[[116 104 129 122 128 153 130 143 133 133 122 138 139 114]
 [118 111 130 131 113 154 124 150 143 128 120 139 135 109]
 [116 105 130 130 119 154 129 147 134 132 121 134 142 107]]
->
[[116 118 116]
 [104 111 105]
 [129 130 130]
 [122 131 130]
 [128 113 119]
 [153 154 154]
 [130 124 129]
 [143 150 147]
 [133 143 134]
 [133 128 132]
 [122 120 121]
 [138 139 134]
 [139 135 142]
 [114 109 107]]

[[140 142 135 126 135]
 [126 119 124 133 114]
 [120 128 114 147  99]
 [121 130 114 147 101]
 [129 128 137 110 155]
 [128 119 124 132 115]]
->
[[140 126 120 121 129 128]
 [142 119 128 130 128 119]
 [135 124 114 114 137 124]
 [126 133 147 147 110 132]
 [135 114  99 101 155 115]]

[[148 137 132]
 [154 125 133]
 [133 146 130]
 [147 140 132]
 [131 123 129]
 [118 139 127]
 [151 111 133]
 [123 149 128]
 [124 148 128]
 [140 124 131]
 [148 134 132]]
->
[[148 154 133 147 131 118 151 123 124 140 148]
 [137 125 146 140 123 139 111 149 148 124 134]
 [132 133 130 132 129 127 133 128 128 131 132]]

[[121 133 103 123]
 [153 104 124 144]
 [115 137 121 101]
 [122 157 157 111]]
->
[[121 153 115 122]
 [133 104 137 157]
 [103 124 121 157]
 [123 144 101 111]]

[[127 128 128 127 127 136 127 128 128 127 117 148 127 128 128 128]
 [129 127 128 128 129 121 128 128 128 127 113 151 128 128 128 128]]
->
[[127 129]
 [128 127]
 [128 128]
 [127 128]
 [127 129]
 [136 121]
 [127 128]
 [128 128]
 [128 128]
 [127 127]
 [117 113]
 [148 151]
 [127 128]
 [128 128]
 [128 128]
 [128 128]]

[[135 122 130]
 [139 117 105]]
->
[[135 139]
 [122 117]
 [130 105]]

[[115 122 129 118 125 137 127 130 133 123 120 134]
 [127 126 133 138 120 114 113 129 126 144 131 138]
 [134 135 115 127 135 114 114 130 123 135 115 131]
 [122 123 124 150 136 131 123  99 127 125 127 133]
 [135 128 122 123 127 129 133 110 125 119 125 128]
 [121 124 121 128 125 122 118 126 147 138 124 119]
 [112 115 123 126 131 129 113 113 123 139 119 134]
 [141 136 131 128 131 129 122 135 129 136 108 146]]
->
[[115 127 134 122 135 121 112 141]
 [122 126 135 123 128 124 115 136]
 [129 133 115 124 122 121 123 131]
 [118 138 127 150 123 128 126 128]
 [125 120 135 136 127 125 131 131]
 [137 114 114 131 129 122 129 129]
 [127 113 114 123 133 118 113 122]
 [130 129 130  99 110 126 113 135]
 [133 126 123 127 125 147 123 129]
 [123 144 135 125 119 138 139 136]
 [120 131 115 127 125 124 119 108]
 [134 138 131 133 128 119 134 146]]
---
[[122 118 130 123 122 119 127 132 123 139]
 [129 116 120 123 138 120 112 138 123 135]
 [127 122 144 133 107 111 141 120 133 135]
 [124 117 131 126 121 115 131 124 122 137]]
->
[[127 122 144 133 107 111 141 120 133 135]
 [124 117 131 126 121 115 131 124 122 137]
 [122 118 130 123 122 119 127 132 123 139]
 [129 116 120 123 138 120 112 138 123 135]]

[[129 136 115 136 149 121 131 119 131]
 [129 134 117 135 145 122 130 121 131]]
->
[[129 134 117 135 145 122 130 121 131]
 [129 136 115 136 149 121 131 119 131]]

[[123 130 125 132 127 141 132 123 126]
 [138 133 127 127 127 105 128 130 123]
 [126 132 129 128 128 128 128 126 131]
 [131 126 135 134 127 146 127 125 127]
 [132 126 138 128 128 119 127 130 126]]
->
[[132 126 138 128 128 119 127 130 126]
 [131 126 135 134 127 146 127 125 127]
 [126 132 129 128 128 128 128 126 131]
 [138 133 127 127 127 105 128 130 123]
 [123 130 125 132 127 141 132 123 126]]

[[109 118 153 127 142]
 [113 101 121 113 126]
 [132 131 135 114 142]]
->
[[109 118 153 127 142]
 [132 131 135 114 142]
 [113 101 121 113 126]]

[[130 131 121 120 103 124]
 [111 123 152 140 115 117]
 [129 129 118 150 137 145]]
->
[[111 123 152 140 115 117]
 [130 131 121 120 103 124]
 [129 129 118 150 137 145]]

[[110 114 129 130 126 128 126 134 129 122 146 120 107]
 [125 129 120 106 117 132 134 133 131 131 105 133 123]
 [124 124 132 130 137 126 132 137 123 125 137 137 128]]
->
[[124 124 132 130 137 126 132 137 123 125 137 137 128]
 [110 114 129 130 126 128 126 134 129 122 146 120 107]
 [125 129 120 106 117 132 134 133 131 131 105 133 123]]

[[128 134 125 113 138]
 [127 112 139 129 126]
 [111 133 120 137 124]
 [129 123 106 111 128]
 [118 128 130 135 133]
 [135 121 129 136 124]
 [139 111 141 120 133]]
->
[[139 111 141 120 133]
 [127 112 139 129 126]
 [118 128 130 135 133]
 [135 121 129 136 124]
 [128 134 125 113 138]
 [111 133 120 137 124]
 [129 123 106 111 128]]

[[125 127 128 132 150]
 [126 125 125 129 133]
 [125 128 130 132 149]]
->
[[125 128 130 132 149]
 [125 127 128 132 150]
 [126 125 125 129 133]]

[[123 114 112 136 113 134 138 154 137 130]
 [122 124 140 133 129 143 127 125 154 131]]
->
[[122 124 140 133 129 143 127 125 154 131]
 [123 114 112 136 113 134 138 154 137 130]]
---
[[142  99 115 104 135 126 145 126 104 117 103 145]
 [136 113 103 134 135 148 109 104 141 155 124 123]
 [ 98 133 145 112 121 122 133 143 119 125 131 109]
 [111 108 146 136 117 109 148 129 109 109 101 105]
 [149 105 123 108 110 110  99 103  98 143 152 141]
 [ 99 146 100 147 145 143 143 100  99 141 125 147]]
->
[[136 113 103 134 135 148 109 104 141 155 124 123]
 [111 108 146 136 117 109 148 129 109 109 101 105]
 [ 99 146 100 147 145 143 143 100  99 141 125 147]]

[[132 123 120 121 126 130 130 125 135 127 123 128 133]
 [122 145 137 137 131 130 125 139 112 126 131 126 117]
 [129 133 122 123 126 130 129 131 131 128 124 126 131]
 [133  99 128 126 123 115 134 108 155 140 137 130 147]
 [130 145 110 114 127 141 128 139 124 119 113 125 127]
 [136 115 119 121 135 143 120 125 111 108 114 137 111]]
->
[[122 145 137 137 131 130 125 139 112 126 131 126 117]
 [133  99 128 126 123 115 134 108 155 140 137 130 147]
 [136 115 119 121 135 143 120 125 111 108 114 137 111]]

[[114 118 134 151]
 [138 129 117 109]
 [109 114 118 134]
 [129 131 142 138]
 [117 109 114 118]
 [131 142 138 129]
 [136 129 131 142]
 [142 138 129 117]
 [118 134 151 150]
 [129 117 109 114]
 [134 151 150 138]]
->
[[138 129 117 109]
 [129 131 142 138]
 [131 142 138 129]
 [142 138 129 117]
 [129 117 109 114]]

[[ 98 107 129 136 138]
 [129 123 134 126 150]
 [140 130 122 143 107]
 [121 120 131 146 153]
 [106 126 129 129 125]
 [118 141 118 123 123]
 [131 116 138 128 131]
 [104 126 124 130 117]]
->
[[129 123 134 126 150]
 [121 120 131 146 153]
 [118 141 118 123 123]
 [104 126 124 130 117]]

[[107 136 142 143 144 142 108]
 [150 109 138 119 152 123 103]
 [108 106 123 115 126 148 111]
 [121 130 128 144 126 130 113]
 [142 119 109 137 112 104 111]
 [143 148 116 133 130 142 119]]
->
[[150 109 138 119 152 123 103]
 [121 130 128 144 126 130 113]
 [143 148 116 133 130 142 119]]

[[123 128 120 130 119 126 127 134 132]
 [110 136 117 120 139 139 123 127 124]
 [131 120 130 129 133 128 123 129 114]
 [120 130 115 132 132 142 134 124 123]
 [120 133 139 110 129 112 112 128 136]
 [143 127 131 136 106 117 136 132 145]
 [127 122 139 117 126 110 110 135 124]
 [124 123 142 115 132 110 107 136 122]
 [125 137 124 126 132 138 135 119 135]]
->
[[110 136 117 120 139 139 123 127 124]
 [120 130 115 132 132 142 134 124 123]
 [143 127 131 136 106 117 136 132 145]
 [124 123 142 115 132 110 107 136 122]]

[[140 118 128 117 109 125 121 137 118 130 134 112 126 117]
 [148 144 143 135 114 111 120 131 144 149 129 125 117 122]
 [112 129 122 133 147 135 136 121 129 119 123 143 134 138]
 [115 107 114 115 132 144 132 130 107 109 131 122 137 128]
 [126 143 134 142 138 116 131 123 143 137 120 150 126 136]
 [116 107 114 115 131 144 131 130 107 109 131 121 137 128]]
->
[[148 144 143 135 114 111 120 131 144 149 129 125 117 122]
 [115 107 114 115 132 144 132 130 107 109 131 122 137 128]
 [116 107 114 115 131 144 131 130 107 109 131 121 137 128]]
---
[[131 107 127 120 132]
 [127 112 130 134 129]
 [148 126 133 118 127]
 [138 100 130 137 130]
 [129 113 121 108 135]]
->
[[107 127]
 [112 130]]

[[138 120 128]
 [119 151 128]
 [150 117 134]
 [130 108 129]
 [103 143 124]]
->
[[120 128]
 [151 128]]

[[126 128 127 112 142]
 [126 126 119 130 134]
 [132 127 132 129 125]
 [129 131 143 101 137]]
->
[[128 127]
 [126 119]]

[[141 131 107 150 106]
 [126 132 101 112 133]
 [112 120 111 127 156]]
->
[[131 107]
 [132 101]]

[[143 127 123]
 [136 111 105]
 [132 125 123]]
->
[[127 123]
 [111 105]]

[[122 133 109 109]
 [126 141 114 115]
 [120 125 123 154]
 [129 121 106 129]
 [145 129 148 138]]
->
[[133 109]
 [141 114]]
